In the data rows, zero lies at 4.5, halfway between 4 and 5.
In the table below, every row is followed by its label. The labels come from one hidden rule.
[4 5 5 6 6 4 4 7 3 5 4 6 5 7 7 1 3 5 4 3 4 6 5 5 4 3 3 7 4 4 4 6 5 5 3 5 3
 5 4 4 4 5 7 2 7 9 5 5 7 3 6 4 4] J
[5 5 4 3 4 4 5 2 6 1 6 4 3 2 3 6 4 4 1 6 4 4 3 3 5 7 5 1 3 0 5 4 4 4 5 4 4
 4 4 4 4 5 5 6 5 2 3 4 4 7 4 6 5] N
[6 3 3 3 4 5 4 8 4 5 2 5 7 3 4 4 3 5 7 4 8 5 4 6 1 1 5 4 5 8 3 4 4 5 6 5 6
 4 4 4 4 4 5 5 4 8 5 3 3 4 0 4 6] O
[6 4 4 4 6 6 5 5 3 8 6 4 8 4 4 4 4 5 6 4 8 4 4 5 4 6 5 5 6 2 4 5 4 4 7 4 5
 5 4 4 4 4 5 5 4 4 6 3 4 4 4 5 5] Q
[4 5 6 4 2 4 6 0 4 0 6 6 0 4 4 6 8 3 0 7 0 2 5 2 9 9 5 6 0 4 6 4 5 2 0 4 4
 4 6 7 6 4 2 5 5 0 1 7 6 6 9 7 6] Q
[8 5 4 2 9 7 2 1 9 7 6 0 8 0 1 9 3 3 0 7 6 0 2 0 2 9 7 0 5 0 4 5 2 3 9 1 4
 6 2 4 2 4 4 9 7 0 2 1 1 9 0 8 4] Q
[8 4 3 1 7 6 5 4 9 6 5 2 7 0 2 7 2 3 3 5 7 1 3 0 2 4 6 1 8 2 3 4 3 4 8 3 6
 4 3 4 3 3 4 9 5 2 4 1 3 9 0 6 4] Q
[6 5 4 5 9 7 3 4 7 9 5 3 6 4 3 6 3 4 6 4 9 2 2 4 3 3 6 1 5 0 4 5 3 4 6 3 4
 5 3 3 4 5 6 8 9 3 4 3 4 7 0 5 3] Q
[4 4 4 3 0 3 7 5 3 1 3 5 0 1 5 6 4 5 0 6 2 2 6 9 3 3 5 6 7 9 4 3 6 5 2 5 5
 2 5 5 5 3 3 4 0 3 4 5 5 6 7 4 7] N
[5 4 5 2 1 2 9 2 5 1 5 5 1 0 4 6 6 3 0 7 0 0 6 4 7 6 5 7 5 5 5 3 6 4 3 5 5
 2 6 6 6 4 2 7 4 2 2 5 4 7 6 6 6] J
[3 6 7 6 8 5 3 3 4 5 7 6 4 7 5 4 8 3 2 5 1 5 6 4 9 9 5 7 0 5 6 5 4 3 4 5 2
 6 6 5 6 6 5 1 7 1 3 7 9 5 9 5 4] P
[5 5 4 5 7 6 4 7 5 6 5 6 4 6 4 3 3 5 7 4 6 5 4 5 2 5 3 2 5 8 5 4 4 5 3 4 4
 6 4 4 4 4 5 4 4 6 5 2 5 4 0 4 4] O
[6 5 5 4 6 5 3 2 9 6 7 1 5 5 4 6 6 3 2 5 4 3 3 1 5 5 6 1 3 1 5 5 3 3 5 4 3
 6 5 5 5 5 5 7 9 0 2 4 6 9 4 7 4] P
[5 4 4 7 3 5 2 7 2 6 3 6 5 6 6 3 5 5 9 2 5 9 5 7 4 1 3 9 5 5 4 5 6 6 5 6 4
 6 5 3 5 6 6 0 4 9 7 5 8 1 7 2 4] V
[2 5 5 6 1 3 7 7 1 4 4 8 1 7 5 3 7 5 5 4 5 5 4 7 6 5 4 8 2 5 5 5 6 5 3 6 4
 5 5 5 5 5 5 4 5 4 4 7 8 5 8 4 5] J
[3 5 5 6 6 5 4 4 4 3 6 5 6 5 5 4 5 3 3 4 3 5 6 3 8 7 5 6 2 0 5 5 4 4 3 5 4
 5 6 5 5 5 5 2 7 3 3 6 5 4 6 5 3] P
[6 2 4 2 0 3 6 8 3 2 0 4 1 1 6 3 2 6 9 5 8 6 7 9 0 0 2 6 9 9 3 3 6 7 6 5 8
 2 3 4 4 3 4 6 0 8 7 1 0 0 2 1 7] N
[4 5 5 5 5 4 5 5 4 6 3 6 5 5 4 5 5 5 8 4 6 4 4 6 5 2 4 4 4 7 4 5 4 6 6 5 4
 5 5 5 4 5 5 5 4 7 5 3 2 3 6 4 4] J
[4 4 4 4 4 3 3 8 2 6 3 6 5 8 5 3 4 6 9 2 7 6 6 9 3 0 3 6 7 8 4 4 6 5 4 5 6
 5 4 3 4 5 5 4 1 9 6 3 6 2 5 1 5] V
[8 3 3 1 2 4 5 5 5 5 3 4 1 0 4 6 2 6 1 6 7 3 5 5 0 1 4 3 7 3 3 2 4 5 8 4 6
 2 3 5 4 3 4 8 1 3 6 1 0 5 3 5 7] O
[4 6 5 5 5 6 3 2 6 3 6 4 6 7 4 5 5 4 5 4 5 2 4 3 4 7 5 2 4 4 5 4 3 3 7 4 3
 6 4 4 4 4 5 6 8 2 4 4 4 6 2 7 3] Q
[6 4 4 4 8 5 2 2 8 7 7 0 7 4 2 6 4 3 3 5 7 2 1 0 2 9 5 0 5 0 4 5 2 3 7 3 4
 6 4 4 3 3 4 9 7 1 3 3 0 9 0 5 4] P
[6 5 4 5 9 6 4 5 6 7 7 3 7 4 3 5 4 4 7 5 5 3 2 2 3 7 5 1 4 1 4 6 3 3 6 4 5
 7 3 4 4 5 5 8 9 3 5 3 3 6 1 4 3] P
[7 6 5 5 8 6 2 4 7 5 6 2 9 5 3 6 5 2 2 4 5 4 3 0 2 9 7 2 4 0 5 6 1 4 8 3 3
 6 4 4 3 4 5 7 9 0 3 5 4 8 0 6 3] P
[3 4 5 6 2 4 4 7 2 3 4 7 3 8 5 3 5 5 8 5 1 7 6 6 7 4 3 6 4 7 5 4 6 6 6 5 4
 5 6 5 5 5 4 3 4 7 5 7 7 2 7 3 5] N
[4 4 6 2 4 4 7 1 2 1 4 7 2 2 5 6 6 4 1 6 1 1 8 5 8 7 5 7 4 5 5 3 5 4 0 5 5
 4 5 6 5 4 3 5 4 1 3 8 3 5 7 6 6] O
[6 5 5 5 9 7 4 5 6 7 5 1 7 5 4 4 4 4 6 4 9 5 5 1 4 3 6 2 3 3 4 5 3 4 8 4 4
 6 4 3 3 4 5 5 5 7 5 3 5 4 3 2 2] Q
[5 3 4 5 3 3 5 6 3 4 4 5 5 3 5 2 2 5 9 5 4 6 3 7 3 1 4 4 6 9 3 4 5 5 3 5 5
 2 4 3 4 4 5 5 3 5 6 3 3 3 3 1 5] V
[4 4 5 3 3 5 7 1 8 3 5 4 3 0 4 9 4 2 0 7 3 0 4 3 6 9 6 4 3 3 5 4 4 3 2 3 4
 2 5 5 5 3 4 9 3 0 3 5 3 9 3 8 5] Q
[4 5 4 7 5 5 2 7 3 7 4 6 8 9 5 1 5 6 9 1 5 9 4 6 3 0 3 6 2 5 4 6 5 7 6 5 4
 7 5 4 5 6 7 1 6 9 7 3 8 1 4 1 4] V
[4 5 5 6 0 4 4 7 3 5 4 9 7 9 6 1 5 5 7 2 3 6 7 7 5 4 4 6 3 5 5 6 6 5 2 5 4
 5 5 5 5 6 6 1 5 9 6 6 6 2 8 3 4] J
[5 4 5 4 0 3 7 6 4 0 2 4 0 0 5 7 4 6 2 6 2 3 5 7 7 7 3 8 6 9 4 3 7 5 2 5 6
 1 5 6 5 4 3 4 1 3 3 5 3 3 9 4 7] N
[5 4 3 6 5 5 3 5 6 6 4 6 5 6 3 3 3 5 9 3 9 7 3 5 2 0 4 4 7 7 4 5 5 6 7 5 5
 6 4 4 4 4 5 3 3 8 6 1 5 4 1 3 4] V
[3 4 5 4 4 4 5 6 4 4 5 5 4 5 5 4 4 4 5 4 3 5 6 6 6 6 5 8 3 6 5 5 6 5 3 5 4
 4 4 4 5 5 5 4 5 4 4 4 4 4 5 4 5] J
[5 4 4 5 5 5 7 6 6 5 4 4 4 3 4 5 4 4 4 5 6 7 5 5 1 3 5 4 4 5 5 5 4 5 6 4 6
 4 3 4 5 5 5 4 3 1 5 5 3 1 3 5 4] V
[6 3 3 3 3 4 6 6 4 3 3 5 5 1 5 6 3 6 4 6 7 4 5 6 3 0 4 5 8 7 4 4 5 5 5 4 6
 4 5 3 5 4 3 6 0 7 5 2 1 2 6 3 6] N
[6 4 3 6 7 6 5 6 4 6 4 3 7 5 5 4 4 4 8 3 6 8 4 4 2 3 5 3 6 4 4 5 3 5 5 4 5
 5 4 4 4 6 6 2 2 9 4 3 5 3 2 4 4] N
[6 5 4 3 9 7 1 4 7 6 7 2 9 7 2 7 5 2 4 4 6 3 2 0 2 5 6 1 4 0 4 6 3 5 9 4 3
 7 3 3 4 4 5 7 9 0 3 2 3 8 0 4 2] Q
[5 4 4 4 5 5 4 5 6 6 3 4 5 4 4 4 4 5 5 4 5 5 4 6 4 4 4 4 6 4 4 5 5 4 6 5 4
 4 3 4 5 4 5 7 4 7 4 4 2 7 2 5 3] P
[3 4 5 3 0 3 7 4 4 1 2 5 0 4 7 5 5 6 2 5 0 5 8 7 6 8 4 6 7 7 4 3 6 6 2 6 5
 2 5 6 6 4 4 3 0 7 5 3 5 2 8 3 6] N
[3 6 6 7 9 5 5 1 6 3 7 4 6 8 4 5 9 3 2 4 4 3 4 0 7 9 6 2 1 1 6 5 4 2 3 5 3
 6 5 5 5 5 5 7 9 0 3 8 8 7 7 8 3] P
[4 3 5 3 4 3 9 2 6 1 4 4 0 0 5 7 4 4 0 7 0 0 5 4 5 7 4 5 5 6 4 3 5 4 2 4 6
 3 5 5 5 2 2 9 1 0 3 5 2 5 5 7 7] Q
[6 4 4 3 4 3 7 4 5 4 4 1 6 2 4 6 2 5 6 6 5 3 5 5 0 0 6 6 7 9 4 3 5 5 7 5 6
 4 4 4 4 4 4 9 4 6 5 3 0 4 2 5 5] N
[7 4 3 3 5 4 5 6 6 5 4 3 6 1 5 6 3 6 6 5 7 5 4 5 1 2 4 2 6 3 3 3 5 5 4 4 5
 4 3 4 4 4 4 9 1 5 5 4 4 4 4 4 4] N
[5 5 4 6 9 5 4 4 6 7 6 3 6 7 4 3 4 3 5 3 7 5 5 4 4 4 4 5 3 1 5 5 3 4 6 5 3
 6 4 4 4 5 5 3 9 5 4 5 5 4 3 5 4] P
[3 5 6 5 0 2 8 5 3 0 4 8 0 4 6 3 6 4 1 6 0 2 8 8 9 6 4 8 1 6 5 4 9 6 0 6 5
 3 7 7 6 4 4 3 2 3 3 8 6 2 9 3 6] J
[6 4 3 6 5 5 3 9 4 7 2 5 9 2 4 1 3 6 8 2 9 9 4 7 2 0 4 4 6 7 4 4 5 6 5 4 6
 5 4 4 4 5 6 2 2 9 6 2 4 1 1 1 5] N
[2 4 5 4 0 4 7 6 4 3 4 8 2 4 5 4 4 4 2 6 0 3 7 7 7 8 4 6 6 6 5 4 7 4 1 5 5
 4 5 5 5 5 3 3 5 5 3 7 6 4 8 5 6] Q
[4 4 5 4 1 3 5 5 1 4 3 7 2 5 5 3 5 5 4 6 4 4 8 7 6 4 4 6 7 5 4 4 7 5 4 5 5
 4 5 5 6 5 4 1 0 6 5 6 5 1 7 3 6] V
[5 4 5 5 6 6 4 4 6 6 5 4 8 8 4 3 4 5 6 4 6 4 3 5 3 4 4 3 2 0 5 5 3 5 7 4 4
 6 4 3 4 5 5 5 6 6 5 4 7 5 2 4 3] Q
[3 4 6 5 1 4 8 1 3 1 3 5 1 3 4 6 6 5 0 6 0 2 6 8 9 7 4 8 4 7 5 4 7 5 1 5 5
 3 6 6 6 4 2 3 2 1 4 7 4 5 8 6 6] Q
[4 4 5 4 0 2 6 5 1 2 4 9 2 7 7 4 5 5 5 4 0 7 7 7 6 4 3 6 6 9 4 4 7 5 3 5 6
 2 6 5 6 4 4 2 0 4 6 6 5 0 5 4 6] V
Which label does each new row get?
[5 3 3 2 1 3 6 9 3 2 2 3 2 2 4 3 2 7 7 3 8 4 5 9 3 0 4 7 9 8 3 3 6 5 6 5 6
 3 4 4 5 4 4 4 0 8 7 2 0 2 1 3 6]: N
[5 4 3 5 1 3 6 7 4 6 2 5 4 5 7 5 5 6 5 4 3 5 6 9 2 0 2 6 7 8 4 4 6 5 5 5 6
 4 4 4 4 5 5 2 1 9 7 3 5 2 5 1 5]: V
[5 3 4 5 3 3 4 6 2 2 2 6 4 6 5 3 3 7 6 4 6 5 5 7 2 0 3 7 9 9 4 5 6 5 5 5 6
 3 3 4 5 5 6 0 0 9 7 1 5 2 3 3 5]: J
[5 5 6 5 3 5 6 3 5 3 4 6 3 5 5 4 5 4 2 5 2 3 6 6 6 9 5 3 4 5 5 5 4 4 4 4 5
 4 5 5 6 5 4 6 5 3 3 5 5 5 8 4 5]: P
[7 3 2 4 4 4 4 8 4 8 0 4 6 5 5 2 2 6 9 3 9 7 5 9 0 0 3 4 9 9 3 3 5 7 7 5 6
 3 4 3 3 5 5 4 0 9 7 1 4 0 1 2 5]: N
[2 3 4 4 1 3 7 6 2 2 1 7 3 3 7 3 5 6 6 3 2 5 7 9 4 0 3 8 7 9 4 4 6 6 2 5 6
 4 5 5 6 5 4 0 1 9 4 5 6 2 7 2 6]: V
[3 5 5 4 7 5 5 3 4 3 6 5 6 4 5 5 6 3 1 6 1 3 4 5 8 9 5 6 4 1 5 5 5 3 4 5 4
 5 5 5 6 5 4 5 7 3 3 5 4 5 7 5 4]: P
[6 4 3 3 6 5 4 6 4 7 3 4 7 2 4 2 2 7 9 4 8 5 3 5 0 0 4 3 9 5 4 5 4 7 9 5 6
 4 3 4 4 4 6 2 0 9 6 3 4 1 0 1 5]: P
[4 4 5 4 3 3 4 5 3 3 4 4 4 3 6 4 5 5 5 5 5 5 5 6 5 1 5 6 4 6 4 5 5 5 4 5 5
 3 4 5 4 5 5 3 4 8 4 4 5 2 2 5 5]: J
[4 4 6 3 5 5 3 3 5 5 6 3 5 6 4 6 6 3 2 5 3 3 2 1 6 9 6 3 2 0 5 5 4 3 6 4 4
 6 5 4 4 5 4 6 9 1 3 6 6 7 3 6 4]: P
[5 4 4 4 1 4 5 8 3 5 4 5 3 5 6 3 2 6 8 5 4 6 6 7 3 0 4 5 7 8 4 3 6 5 3 5 6
 4 3 5 6 4 5 3 3 8 7 3 5 3 3 2 5]: N
[6 5 4 5 4 5 4 6 5 6 5 4 3 4 5 6 4 4 6 4 7 5 3 4 2 3 4 5 4 4 4 5 4 4 4 4 4
 5 4 4 4 4 5 7 4 5 5 3 3 3 3 5 5]: P
[4 5 5 4 5 3 5 4 3 3 3 6 2 6 7 2 6 5 7 6 6 5 7 8 5 6 3 6 5 7 5 5 8 5 5 4 5
 3 6 6 5 5 5 1 5 4 5 8 4 5 6 5 5]: J
[5 3 4 2 2 3 8 5 6 4 4 4 3 0 4 6 2 6 2 6 4 5 6 5 3 2 4 3 8 7 3 3 4 5 6 5 6
 3 4 4 4 3 3 7 0 1 4 2 0 6 3 6 6]: N
[5 4 5 2 2 5 6 1 8 4 6 2 4 3 4 8 5 3 0 7 6 1 4 1 7 9 5 3 5 5 5 4 3 3 2 4 4
 4 5 6 5 3 4 9 5 1 4 6 3 6 2 6 5]: Q
[5 5 5 4 6 5 5 4 5 5 5 3 4 2 3 7 5 4 3 5 6 4 3 4 5 4 4 3 6 5 4 5 2 4 5 4 5
 5 5 5 4 4 3 7 5 0 4 5 4 7 2 5 4]: P
[6 4 3 5 2 3 5 7 4 5 4 4 4 5 6 2 3 6 7 5 7 6 6 8 3 0 4 6 7 7 3 3 5 6 5 5 6
 5 4 5 3 5 5 2 0 9 5 4 2 0 4 4 5]: N
[5 4 5 6 5 5 3 7 3 4 3 7 4 6 5 3 4 6 5 3 6 8 5 8 4 2 3 4 4 6 4 5 6 5 6 6 5
 5 4 3 5 5 5 0 1 9 6 5 5 2 3 3 4]: V
[4 5 5 3 2 5 6 2 3 1 4 5 0 0 5 5 6 5 2 6 2 1 5 5 7 9 5 5 5 7 4 4 5 4 3 5 5
 3 5 5 5 5 3 7 2 4 4 5 6 4 6 6 6]: Q
[5 4 4 1 4 3 6 2 7 5 6 3 4 0 3 8 4 4 1 6 6 3 5 6 4 6 6 3 6 0 3 3 3 2 3 4 5
 3 3 5 3 3 3 8 3 1 4 3 0 8 1 5 6]: N
[6 6 6 6 9 7 2 0 7 5 9 3 8 8 3 4 6 1 1 4 6 5 1 0 6 9 6 3 2 0 6 5 1 3 6 4 3
 6 4 5 4 6 5 6 9 0 3 6 7 9 4 7 2]: Q
[6 6 5 3 8 5 4 0 6 6 7 0 5 2 2 7 3 2 0 7 2 2 2 0 6 9 7 1 3 2 5 4 2 2 4 3 4
 4 5 4 4 3 5 9 7 0 2 6 4 8 6 8 4]: Q
The hidden rule looks at only part of the columns. Which column or columns, counting from 0, in order?
5 21 31
